Each path below is one point turned by a fixed rotation once a step. After each direction that follows a path, write how fast that rotation turns it, in degrees each step (0 if it stays still).
Each turn is a multiple of 5 degrees from 10 to 175, or 0.
Each row of a path follows its step; steps can be skipped.
path 1
step 2: [  9  25  26  -2  18 -29   8  22  14 -15  36 -12   2 -11 -11  -8  -3  35
   3  -7   5  -4  -5   8  10 -26  17 -19   3  11   9  18  13  -2  15   4
   9   0   5 -18  12  44  31 -10 -16  -9  64   0  -1  -3 -11 -34   7 -28
  -3   3 -29  13 -10   5  24 -20 -32  26  22   7  -4   4 -16 -27  -1 -18
  -4  -2 -25   5  14  -5 -17  -2 -37  -2   4]
step 3: [ 30  -4   0  -8  -2  21   1   3 -13 -33  24 -12  -8 -13 -19 -11  18 -21
  34 -19   5  -6   1  18  -1  -7 -12  29  13  35  15  16 -23 -21 -11  -9
  -3  -7  21 -19   4  12 -14 -15 -40  30  14 -17   2  -8  48   8  24 -40
  17   3 -15  13 -16  17  -9 -26  17  32 -18   7  -1  25   8   0 -12 -20
   2  24   7   0  16   5  10  36  -5  12  21]
step 7: [ 18   3   9 -29 -12   3  22   8  13   0  17 -48 -24 -31 -44 -13 -25   9
 -13  21  25  10   3  34   9 -14  12 -23 -12 -21   0  23  -4  -6 -21  -2
 -13 -10  26   2  -1  16   6  -7  -8  -9  12  -6 -10  22 -35  11  -6  -9
 -14 -12  23  12 -21  16  20   5 -26  41 -12  16   4   7 -21 -15  -2 -25
  18 -11   5  -7  28  -6  23   1  14  34  14]
step 11: [ -6   8   3  25 -22  15  40   9   4   4  26  -3  22  21   6  -4  29  -9
   1 -35 -29 -22  22  28   2  -4 -13  27  14 -11  -7  13 -12 -16  -2 -11
  16 -19  13 -14  33  19  -3 -10   0 -26   6 -10   4 -25 -11  33 -10 -13
 -20   4  10  -2 -20 -15 -29  -2  11  40  -5  26  16   2 -11 -25  -3   4
  -6 -29  -1   0  21  21   2  22  35  27 -19]
step 17: [ 28  -6  20 -15  -5  22 -24   2  -2 -22   5   8   2  18 -37 -11  12   2
   6 -16 -12  20  18  14  21 -37 -20  22 -17 -11 -19 -17  14   1 -12  -8
 -13  -5  17  -7  43  12 -21 -11 -13 -35   9   6 -13  19  19  29  -4   5
   1  31  11  -1 -21   7  14  -4  16  -9 -40  11  23  15  27 -19  -9 -19
   2  32  17  25  17   2 -20  31 -21  -4 -18]
step 26: [  7 -18  19 -11  11 -14  27  -3   1 -13  25 -42 -36 -34  -9 -16 -20 -41
 -18   0   8  31  21  26 -14 -13  16   3 -23  14  -6  10  -7  -9  22 -16
 -19  25   8  -8 -21  18 -15  -3  -9   3 -41   5  -2  20   3 -10   3 -13
 -16   4 -18   1 -12   1  -8  10 -29  32 -31  12 -16   7   6 -24 -22 -23
  18 -21  -8  -1  30 -17  -9 -22  10   9   8]
step 27: [  8  15  13   1  -9 -30   8   9 -15  10  27  -7  -3 -45   2  -6  38 -13
  17  21  -7  26  17  -8 -25 -12  -4  10  -1   9   4 -44 -21  27 -21   5
  16  17  23 -13  39  29  12 -25  12 -21  11  16  20 -25  31  10  34   4
 -25 -15 -23  15 -12   7   3  -2   8  -8  -2  15  19  -9 -12 -25 -24 -12
  -3 -45   0   9   1 -13  -1   5  13  -4   5]
Directions:
[-4  6  1  2 -1 -1 -2 -1 -2 -8  3  0  3 -2  2  5  9 -6  2 -3  1  4 -4 -3
 -1  4 -4 -2  5  5  2 -3  2 -8 -3 -5 -2  0  8 -1 -4 -4  6 -8 -6 -2  3  4
 -4 -3 -4  0  3 -5 -7 -4 -3 -3  1 -2 -9  8  5 -4  2  7 -3  1  6  3  1  5
  0 -3  2 -1 -2  1  1  5  1  0 -1]
135
[ 2  0  3  1 -1  6 -4  0  2  6 -3  3 -4  4  0  0  5  5  2  4 10  4 -1  3
  6 -3  4 -5 -8  1 -1  4  6  7  1  1 -3 -2  9  6 -4 -4  8  0 -2 -1 -5  5
  1  0  0  4  3  2 -1 -5 -1  2 -4 -9 -7 -1 -4  5  1 -7 -1 -4 -1  0  0  2
  0  4  6  1  2  4  5  2 -3  0 -7]
45
[  1   4  -3  -7   1   1  -2   1   5  -6   5  -3   1   7   0   1  -8  -1
  -3   2   5  -2  -7  -2  11   4  -1  -4   3   4  -3   4  -1   0  -4  -2
  -4   2  -1   3  -5   3  -7  -1   2 -13  -2   3  -1  -6   4   4  -2  -2
   3   0   1   0  -5  -3  -1  -1  -4   1   1  -3  -2   7   2   6  -1  -4
   4  -8  -7  -7  -1  -3   3  -3  -3   3   3]
155
[-8  1 -4 -1  1  7 -2  3 -6 -4 -5 -1 -1  9  1 -3  0 -5  1  6 -3 -4  3 -2
  6 -5 -6  5  0 -2  0 -4  0  4  0  7 -3  7  3  0  5  2  6 -4  1  2  0  2
 -5  0  3 -3 -6 -9 -4  0  1  2  7  3  1 -4  1  0 -6 -4  2 -5 -1 -2 -1  2
  1 -4 -2 -3  3 -4 11  6  3 -3 -1]
135
[ -4  -1  -8  -2   1  -8   8  -1   7   8  -1   1   3   5  -6  -5   0   0
   0  -2  -4  -6   1   2   0   0   4  -5  -4   1   2   6  -5   5  -7  -3
  -3   3  -3   4   2 -10   2  -8   3  -1   6   3   0  -1   4   1   1  -2
  -6   3  -1  -5   0   0   3   2   1   1   2   6   9   0   3   5   3   3
   3   4  -2   1   0  -3   1   1   3   0  -9]
35
[  3  -1  -2   0  -5 -11   5   0  -2   4  -1   6   3   1   4   2   5  -1
   4   0   1   0  -2  -2   2  -3  -8   8  -1   5   3  -2   2   1  -1  -4
   2  -3   2   2   6   2  -6  -3   1   1  -2   1   5  -2   6   0   5   3
   8   2   1  -3  -5   4  -7  -5   4  10   0  -4   2  -4   3  -1   3   3
   1  -4  -3   0  -7   7   9   0   3   2   3]
135
